One vector is turned by the same rotation once a tick. Each row is the vector after some number of ticks, and that number follows the row.
The counts run from 0 to 218.
[138 162  86 109 161 118 141 145 160  95 135 140 151 113  80 131 153 132
  89 148 141 141 120 122  89 138 168  92 125 173  90  80  71 165  85 147
 139 154 113 142 129 155  88 133 126 149  90 127  97 136 115 144 126 129
 152]
2
[138 138  67 122 180 135 163 141 202 107 153 125 179 110 114 169 148 120
 122 122 143 122 146 109  96 158 177 117 113 165  94 114  90 152 104 163
 122 145 113 135 143 160 140 129 135 132  90 120 126 126 147 103 108 131
 146]
157
[140 174  88  87 178 137 142 141 178 109 134 140 140  97  77 121 132 113
  83 163 152 134 113 122  92 137 163 103 118 162 102  57  96 159 116 149
 115 149 125 131 137 137 101 149 124 150 110 136 109 139 107 137 129 109
 150]
108
[143 163  76 103 158 125 161 153 174 112 128 142 161 111  79 142 149 124
  92 164 139 133 122 118  81 130 172 109 123 163  71  87  68 175  96 130
 132 148 133 131 136 141 121 126 123 145 103 139 115 144 120 132 119 116
 155]
15
[126 135  74 114 173 141 141 144 179  96 136 136 152 111  93 150 132 130
 100 138 144 152 133 115  70 132 141 132 114 144 115  92  75 178  92 181
 118 137 106 133 124 155  82 147 152 155  91 125 121 134 119 113 121 143
 149]
70
[141 153  67  93 156 132 119 142 158 119 131 141 143 116  96 138 131 121
  86 157 126 133 119 121  61 137 150 103 141 153 105  70  68 175  93 164
 123 100 107 149 149 147  98 152 142 147 105 118 108 124 129 146  98 130
 142]
190
[134 156  55 112 166 126 133 144 180 141 123 135 167 105 108 140 143 108
  93 172 117 139 121 135  88 155 167  90 129 152  99  90  75 177  89 139
 127 122 131 147 166 134 133 140 133 121 118 101 122 125 135 163 115 115
 137]
207
[124 147  57 131 191 147 144 135 211 125 135 129 176  87 125 155 140 107
 117 146 145 152 133 125 105 149 155 114  96 139 112  99  89 167  95 158
 104 158 126 130 153 140 117 141 139 130 119  94 137 126 135 123 136 119
 133]
142
[157 145  71 125 182 149 117 122 164 104 143 138 144 112  84 144 116 122
  94 122 129 128 139 107  68 139 158 113 132 172 109  76  76 152  92 166
 109 109 108 150 135 160 105 146 135 152 104 121 111 132 156 125 107 140
 146]
178
[123 138  58 120 184 136 148 137 215 123 149 127 169 102 130 155 134 105
 114 149 137 141 143 126  95 171 156 112 107 143 124 107  91 164 107 185
 110 130 111 144 159 150 132 152 145 125 106 102 135 123 135 122 115 125
 130]
155
[149 154  62 131 176 133 126 124 185 121 137 143 141 115  97 141 128 122
  82 151 121 145 149 121  65 156 146 109 120 155 109  83  64 164  99 179
 119 117 122 163 153 140 117 153 138 139 106 113 118 144 139 121 120 128
 132]
87
[115 159  85 127 197 146 167 155 197 109 146 134 181  94 115 159 154 122
 119 128 150 132 134 110 113 141 172 102  99 148 108 100 107 165  93 148
 115 178 115 119 133 155 109 121 130 127  94 112 120 121 140 104 140 116
 148]
145
[152 164  61 103 165 118 137 126 194 122 148 125 150 108  95 134 141 103
  93 165 139 133 123 127  90 162 168  96 119 168  85  78  83 148 115 148
 127 146 130 146 159 140 133 149 122 140 123 122 120 141 114 144 115 116
 141]
104
[123 148  76  94 186 140 163 150 199 101 118 128 171  81  98 141 141 103
 115 151 148 132 108 131 120 152 177 103 105 171 115  96 115 165 109 150
 113 158 117 127 131 154 124 138 128 137  92 118 121 120 110 157 124 121
 139]
40
[128 162  66  96 164 123 156 152 193 128 130 134 169 104 101 139 153 107
  99 180 141 139 119 126  89 143 171 107 115 148  82  88  77 176 107 139
 127 154 135 128 152 133 126 137 129 138 117 125 123 139 106 138 125 108
 154]
211
[125 149  83  92 185 152 168 160 183  97 120 133 176  82  92 149 146 110
 119 138 144 114 114 118 114 140 187 106 118 175 110 100 115 168 102 140
 115 149 111 122 124 162 123 125 126 137  78 130 113 110 128 151 115 123
 147]
41
[123 173  88 129 201 174 139 143 178 142 121 153 167  85 102 142 132 118
  93 140 124 125 134 117 103 140 168  86 119 142 123  69 104 176 100 137
  99 129 133 134 154 129 123 133 127 120 110 101 107 122 155 124 140  94
 138]
218
[125 147  73 113 162 105 151 150 185  96 145 131 162 121 107 148 158 129
 106 148 136 138 138 124  94 165 164  98 124 168 105 113  78 168  92 174
 149 142 102 155 137 169 113 135 136 130  77 118 112 130 125 135 112 136
 140]
79
[134 162  73 119 178 136 145 148 181 129 122 134 176  97  97 147 149 109
 105 154 116 119 130 129 114 159 186  78 128 172  95  98  91 166  92 130
 123 131 131 146 157 141 147 121 118 119  95 103 110 121 144 154 120 108
 137]
24
[128 169  87 104 176 148 141 148 175 125 115 158 147  97  80 127 131 123
  77 169 132 141 123 122  79 132 150 106 118 139 106  64  82 184 106 144
 114 138 132 133 140 126  99 145 131 143 111 123 106 141 119 128 143 105
 150]
18
[128 139  72 110 169 129 155 149 182  99 157 125 175 119 116 168 150 130
 125 124 148 132 134 108  82 135 173 120 120 159  92 104  80 164  87 159
 129 150 100 126 130 172 103 126 144 146  93 125 123 122 142 108 104 141
 153]
67
[133 161  90  92 165 130 143 154 162 104 126 150 141 112  75 128 136 127
  79 155 129 124 128 118  80 151 161  93 136 167 110  79  88 174 105 165
 135 115 112 151 133 149 110 139 130 139  77 133  94 133 116 143 109 120
 148]
96
[109 137  70 111 186 152 146 158 191 115 117 147 159  92 111 149 126 120
 105 147 127 138 132 123  86 154 144 115 119 136 144 101  97 191 104 186
 106 107 108 142 137 145 110 149 149 127  80 106 120 115 133 131 117 127
 131]
151
[133 168  91 103 177 155 162 158 171 126 132 147 171 102  86 149 151 126
  98 150 140 122 126 106  84 124 183 110 122 150  81  82  86 178  97 123
 120 149 133 117 139 135 118 116 123 141 106 136 115 133 135 109 123 102
 161]
213
[126 137  82 112 187 161 136 151 168  93 115 141 167  87  94 156 124 128
 114 121 134 130 124 114  93 131 159 116 123 157 134  93  98 177  82 160
 103 119  97 130 119 167  89 137 146 144  77 114 111 109 143 140 108 141
 144]
58
[106 152  77  95 186 167 151 164 180 140 132 143 175  93 121 157 131 119
 114 147 137 128 120 112  82 126 157 116 122 111 124  80  98 190  95 153
  98 119 118 115 151 138 100 134 150 131 113 107 123 110 141 110 115 108
 149]
137
[129 151 101 119 196 160 150 148 178 101 149 149 152 104  95 152 131 135
 101 112 148 121 145  99  83 142 159 115 117 150 123  85 104 163 107 175
 108 132 105 129 120 158  98 134 135 145  82 131 110 125 150  87 126 120
 150]
162
[113 158  99  87 193 158 165 163 178 112 133 135 175  87 103 151 149 118
 119 131 147 107 115 112 107 134 183  98 126 154 119  85 126 167 106 143
 109 140 104 113 133 159 110 123 130 137  84 125 110 103 133 125 109 108
 153]
42
[138 163  82 119 178 157 135 149 167 119 102 155 154  93  68 133 128 122
  78 159 121 138 125 119  82 133 158 104 125 157 106  76  76 184  95 136
 113 121 137 140 138 130 116 136 130 139  95 118 107 136 131 144 133 113
 146]
19
[145 163  87  94 175 145 138 144 161 102 116 144 145  97  61 128 127 117
  85 153 138 124 115 119  84 130 170 103 129 174 101  65  89 167 105 138
 115 130 121 133 128 146 108 138 122 152  97 139 102 136 119 148 121 118
 155]
109
[138 161  61 116 160 130 140 147 176 135 133 131 180 111 108 151 154 111
 104 159 117 124 128 127  92 144 181  92 129 163  85  96  76 168  84 126
 130 129 132 147 162 141 144 123 125 120 112 111 119 128 145 151 106 113
 139]
208
